Rotation paths and how fast each direction turns (degrees a step)
Each turn is a multiple of 5 degrees from 10 to 175, or 0.
Each row of a path follows its step; steps can be skipped.
Path 1:
step 0: [ 2.80 -1.74  1.73  0.99  0.84  1.24 -1.22 -2.07 -1.44  0.50 -0.61 -0.23
 -0.25 -1.25 -0.98  0.46  0.17  0.68  0.60 -1.36  0.88 -0.07 -0.09  0.37
  1.17 -0.69 -0.86  1.27  1.10  0.37 -1.23  0.10 -1.61 -1.68 -0.71  0.68
 -1.24 -0.58  0.29  0.72  0.66  0.18 -1.41 -1.25  0.14 -2.62 -0.28 -0.84
  0.15  0.24 -2.11  1.52 -0.73 -1.05  1.82  0.77  2.32 -0.13 -0.41]
step 2: [ 1.19  0.75  0.71 -2.29  0.64  2.13 -0.73 -1.35 -2.21  0.53  0.22 -2.14
 -1.72 -1.01  0.29 -0.30 -2.41  0.89  2.27 -0.07 -0.52 -1.08  0.01 -0.93
  0.05 -0.82 -1.04  0.01 -2.31  0.18  0.65  0.06 -0.87 -0.93 -1.03  0.64
 -0.43  1.35  0.22  0.68 -0.22  0.64  0.71 -0.01  0.11 -1.47  0.51  0.46
 -1.97 -0.84 -0.11  2.85  0.10 -0.74  1.89  0.36 -0.48 -0.39 -0.87]
step 4: [-0.68  0.57  0.64 -0.12 -0.06  1.97 -1.20 -0.62 -1.25  0.09 -1.23 -1.96
 -1.44  1.16 -1.36  0.02  1.92  0.25  0.32 -2.29 -0.01 -0.57 -1.43 -1.03
  0.21 -0.01  0.16 -0.56 -1.12 -0.31  2.02  0.24 -3.00 -0.43 -1.13  0.48
 -1.02  0.40 -0.57  1.34 -0.21  0.09  0.10 -1.26  1.34  0.91  1.48 -1.55
 -1.55 -0.06 -1.74  0.15 -2.46 -0.95  0.00 -0.28 -0.33  0.76 -1.80]
step 5: [ 1.21  1.26  0.79 -1.12 -0.20  1.93  0.70  0.67 -2.11 -1.03 -1.13  0.48
 -2.13 -0.36 -0.95  0.00  0.89 -0.25  0.84 -0.25 -0.70 -2.89 -2.14 -0.72
  0.49  0.79 -1.22  0.64 -0.98 -0.27  2.32 -0.55 -1.21 -1.32 -1.53 -0.16
  0.15  0.88  0.27  2.14  0.11  2.11  0.77 -0.49  0.07  0.02  0.65 -0.37
 -0.43  1.73 -1.62  1.74  0.24  0.52  0.05 -0.45  0.56 -1.84 -0.54]
step 7: [ 0.76  0.28  0.67  1.32 -0.93  0.97 -0.27  0.01 -1.74  0.22 -0.90 -1.63
 -0.81  0.80 -1.13 -1.17  0.88  0.81 -1.41  0.56  1.31  0.20 -2.10 -0.48
  0.24 -1.59 -0.86  1.53  0.10 -0.28  0.52 -0.58 -3.61 -2.14 -0.59  0.13
 -1.26  2.53 -1.25  0.12 -1.02  0.14  0.15 -0.80  0.93 -1.35  2.74 -1.23
  0.05  0.50  1.60  0.21 -0.33 -0.35  0.01 -0.77 -0.07 -0.88  0.10]
step 8: [ 0.02  0.26 -0.10 -1.54  0.71  2.41  1.52 -1.37 -0.42  0.31 -0.73 -0.46
 -0.87 -0.43 -1.06 -1.51  0.54  1.81 -1.19  1.00  1.13 -2.26 -0.42 -1.75
 -0.42 -0.12 -2.08  1.22  0.16  0.66  0.07 -1.02 -2.36 -2.17  0.32  0.03
 -0.32 -0.31  0.40  1.04 -1.50 -0.07 -0.05 -0.24  0.40 -2.25  0.28 -0.34
 -1.01  0.89  0.48  1.02 -1.56  1.59  0.76  0.67 -0.22 -2.77 -0.56]
step 9: [-0.51 -0.81  2.29 -0.66 -0.29 -1.65 -0.73 -2.38 -0.44  1.93  0.21 -0.06
 -2.22  1.07 -1.39 -0.30  0.80  1.51  0.33  0.00  1.45 -0.21 -1.25  1.05
  0.42 -0.70 -1.09  0.58  0.51  1.51  0.39 -0.53 -0.45 -0.92  0.10  0.13
 -0.22  0.66 -0.02  0.98 -1.94  0.77 -0.22  1.18 -0.55 -2.81  0.07 -1.90
 -0.25  1.47 -0.85  1.83 -1.11  0.07  1.20  0.63 -0.46 -2.15 -1.67]
step 11: [ 0.07  0.66  1.98 -0.32 -0.26  2.13 -0.13 -1.60 -1.36 -0.61 -0.69 -0.91
  0.04 -0.98 -0.31 -1.21 -0.38 -0.13  1.06 -0.18 -0.71 -1.83 -1.24  0.37
  0.26  1.38 -1.76  1.19 -0.50  0.30 -0.27 -2.13 -0.77 -1.69  1.62 -0.31
  0.64  0.89 -2.23  0.54 -0.55 -0.82 -1.96 -1.06  0.80 -1.21 -0.89  0.19
  0.43  0.39 -0.94  1.77 -1.49 -0.28  2.33  0.17  0.63 -0.46 -2.56]
step 12: [ 2.07 -0.45  1.84  0.20  0.34  1.02 -1.23 -2.06  0.90 -0.11  0.77 -1.48
 -0.93 -0.42 -0.26  0.70  1.64 -1.48 -0.63 -1.19  2.12 -0.69 -1.26  1.67
  0.28  0.84 -1.91  0.71  0.95  0.83 -0.16  0.36 -1.97 -2.23 -0.35 -0.51
  0.18 -0.69 -0.84  0.41 -0.13  2.03 -1.45  0.41 -0.06 -0.67 -0.44 -0.31
 -0.25  0.94 -1.78  2.00  0.06 -0.68  1.85  0.94 -0.07  0.75 -1.91]
step 13: [ 1.79  0.40  1.22 -1.68  0.21  2.69 -1.82 -1.29 -1.05 -0.52 -1.04 -1.41
 -0.47  2.67  0.72 -0.54 -1.06  0.78  0.12 -0.60  1.30 -1.10 -1.92  1.69
  1.12  0.74 -0.37 -0.62  0.74 -0.05  0.73  0.83 -2.07 -1.34 -1.16  0.29
 -0.06  2.04 -1.09 -0.35  0.29  0.62 -0.65  0.83 -1.04 -0.30  0.88  0.26
 -1.48  0.97  0.70  1.31 -1.43  0.00  0.66  1.08  0.09  2.01 -0.48]
step 14: [ 0.63 -0.04  0.59 -1.69  0.65  1.86 -0.49 -0.02 -0.68 -1.51  0.27 -0.98
 -0.30  0.69 -0.42  0.23 -1.36  0.46  1.66  0.93  2.24 -2.36  1.66  0.03
 -0.10  0.23 -2.31  0.50 -1.69 -0.82 -0.49 -0.07 -0.74 -1.40 -2.18 -0.23
 -0.77  3.18 -1.11  1.15 -0.12  1.38 -2.10 -0.54  0.46 -0.82  0.28  0.32
 -0.44 -0.09 -0.08  2.20 -0.67 -0.41  1.16  0.31  0.35 -0.92 -0.97]
Speeds:
[ 0.45  0.13  0.08 -0.12  0.52 -0.58  0.10 -0.24  0.40  0.13  0.04  0.05
  0.29 -0.39  0.22  0.17 -0.38  0.05 -0.25  0.14 -0.29 -0.04 -0.07  0.58
 -0.11 -0.14 -0.17  0.32 -0.26  0.15  0.18  0.01  0.58 -0.22  0.45  0.08
 -0.71 -0.42  0.50  0.12 -0.39  0.89 -0.58  0.05 -0.03  0.24  0.36 -0.38
  0.09  0.16 -0.40 -0.16 -0.22 -0.46  0.20  0.27  0.16 -0.40  0.02]	120
[-0.89  0.70  0.13  0.17  0.03  0.36 -0.35  0.11  0.43 -0.64 -0.33  0.29
 -0.03  0.41  0.67  0.03 -0.13 -0.40  0.23 -0.08 -0.10 -0.26  0.23  0.23
  0.50 -0.08  0.16  0.42 -0.10  0.35 -0.08  0.36 -0.59  0.02 -0.14  0.34
  0.43 -0.06 -0.03 -0.04 -0.06  0.76 -0.20  0.02  0.42  0.46 -0.04 -0.08
 -0.25 -0.02 -0.12  0.25  0.29 -0.33 -0.29  0.11 -0.08  0.01  0.00]	40
[ 0.31 -0.27  0.50  0.08  0.17  0.31  0.18 -0.28 -0.15 -0.67 -0.15  0.63
  0.57  0.66 -0.14  0.32  0.10  0.29 -0.23 -0.08  0.09 -0.73  0.07 -0.27
 -0.27 -0.21  0.12  0.37 -0.28 -0.37 -0.10  0.01  0.46  0.29  0.73  0.13
  0.61  0.03  0.31 -0.08  0.16 -0.35 -0.17  0.13  0.11 -0.36 -0.30  0.10
 -0.15  0.11  0.00  0.31 -0.50 -0.36 -0.16 -0.03  0.26 -0.15  0.44]	135
[-0.44 -0.22 -0.21 -0.48  0.25  0.24  0.09  0.17  0.40  0.33 -0.26  0.31
 -0.04 -0.14 -0.41  0.05 -0.37  0.31 -0.06 -0.14 -0.63  0.07 -0.05  0.13
  0.06  0.79 -0.59  0.04  0.59 -0.02  0.01  0.38 -0.08  0.06  0.52  0.98
 -0.17  0.12 -0.38  0.10  0.52 -0.07 -0.03  0.13  0.13  0.01  0.10  0.26
  0.21  0.55  0.40 -0.01 -0.41  0.11 -0.38  0.26  0.32  0.12 -0.04]	145
[ 0.24  0.10  0.15 -0.56 -0.07 -0.27  0.01 -0.14 -0.05  0.18  0.32  0.30
 -0.61  0.61  0.31  0.20 -0.30 -0.10  0.41  0.23 -0.06 -0.33 -0.42  0.19
  0.13  0.07  0.15 -0.27  0.27 -0.18  0.15  0.19  0.80  0.17 -0.37  0.27
  0.24  0.43  0.34 -0.26 -0.31  0.39  0.98  0.59 -0.57 -0.03  0.17  0.26
 -0.19  0.24  0.18  0.32  0.30 -0.06 -0.03  0.35 -0.11 -0.05 -0.15]	95
[ 0.03  0.02 -0.27 -0.13 -0.34 -0.07  0.34 -0.37  0.12  0.24  0.30  0.21
 -0.23  0.19  0.31  0.06  0.21  0.96 -0.18  0.12 -0.15  0.07  0.59 -0.24
  0.09  0.13  0.28 -0.21 -0.24  0.24 -0.13  0.90  0.17 -0.09 -0.40 -0.45
 -0.23  0.18 -0.16  0.01 -0.13  0.12 -0.56 -0.11  0.32 -0.05 -0.01  0.15
 -0.38  0.38  0.34  0.27 -0.60 -0.06 -0.17 -0.10 -0.99 -0.08  0.04]	65
[-0.24  0.05 -0.18 -0.26 -0.23  0.61  0.62 -0.25  0.46 -0.27  0.04 -0.08
 -0.44 -0.35 -0.26  0.89  0.04 -0.09  0.39  0.51  0.72  0.05 -0.30 -0.59
 -0.54 -0.04 -0.11 -0.03  0.27  0.05 -0.04  0.17 -0.11  0.29 -0.20  0.11
 -0.38 -0.23  0.16 -0.14 -0.19  0.10 -0.10  0.21  0.11  0.23 -0.43 -0.25
  0.35 -0.22  0.24 -0.21 -0.09 -0.79  0.34  0.09  0.11  0.28  0.18]	175
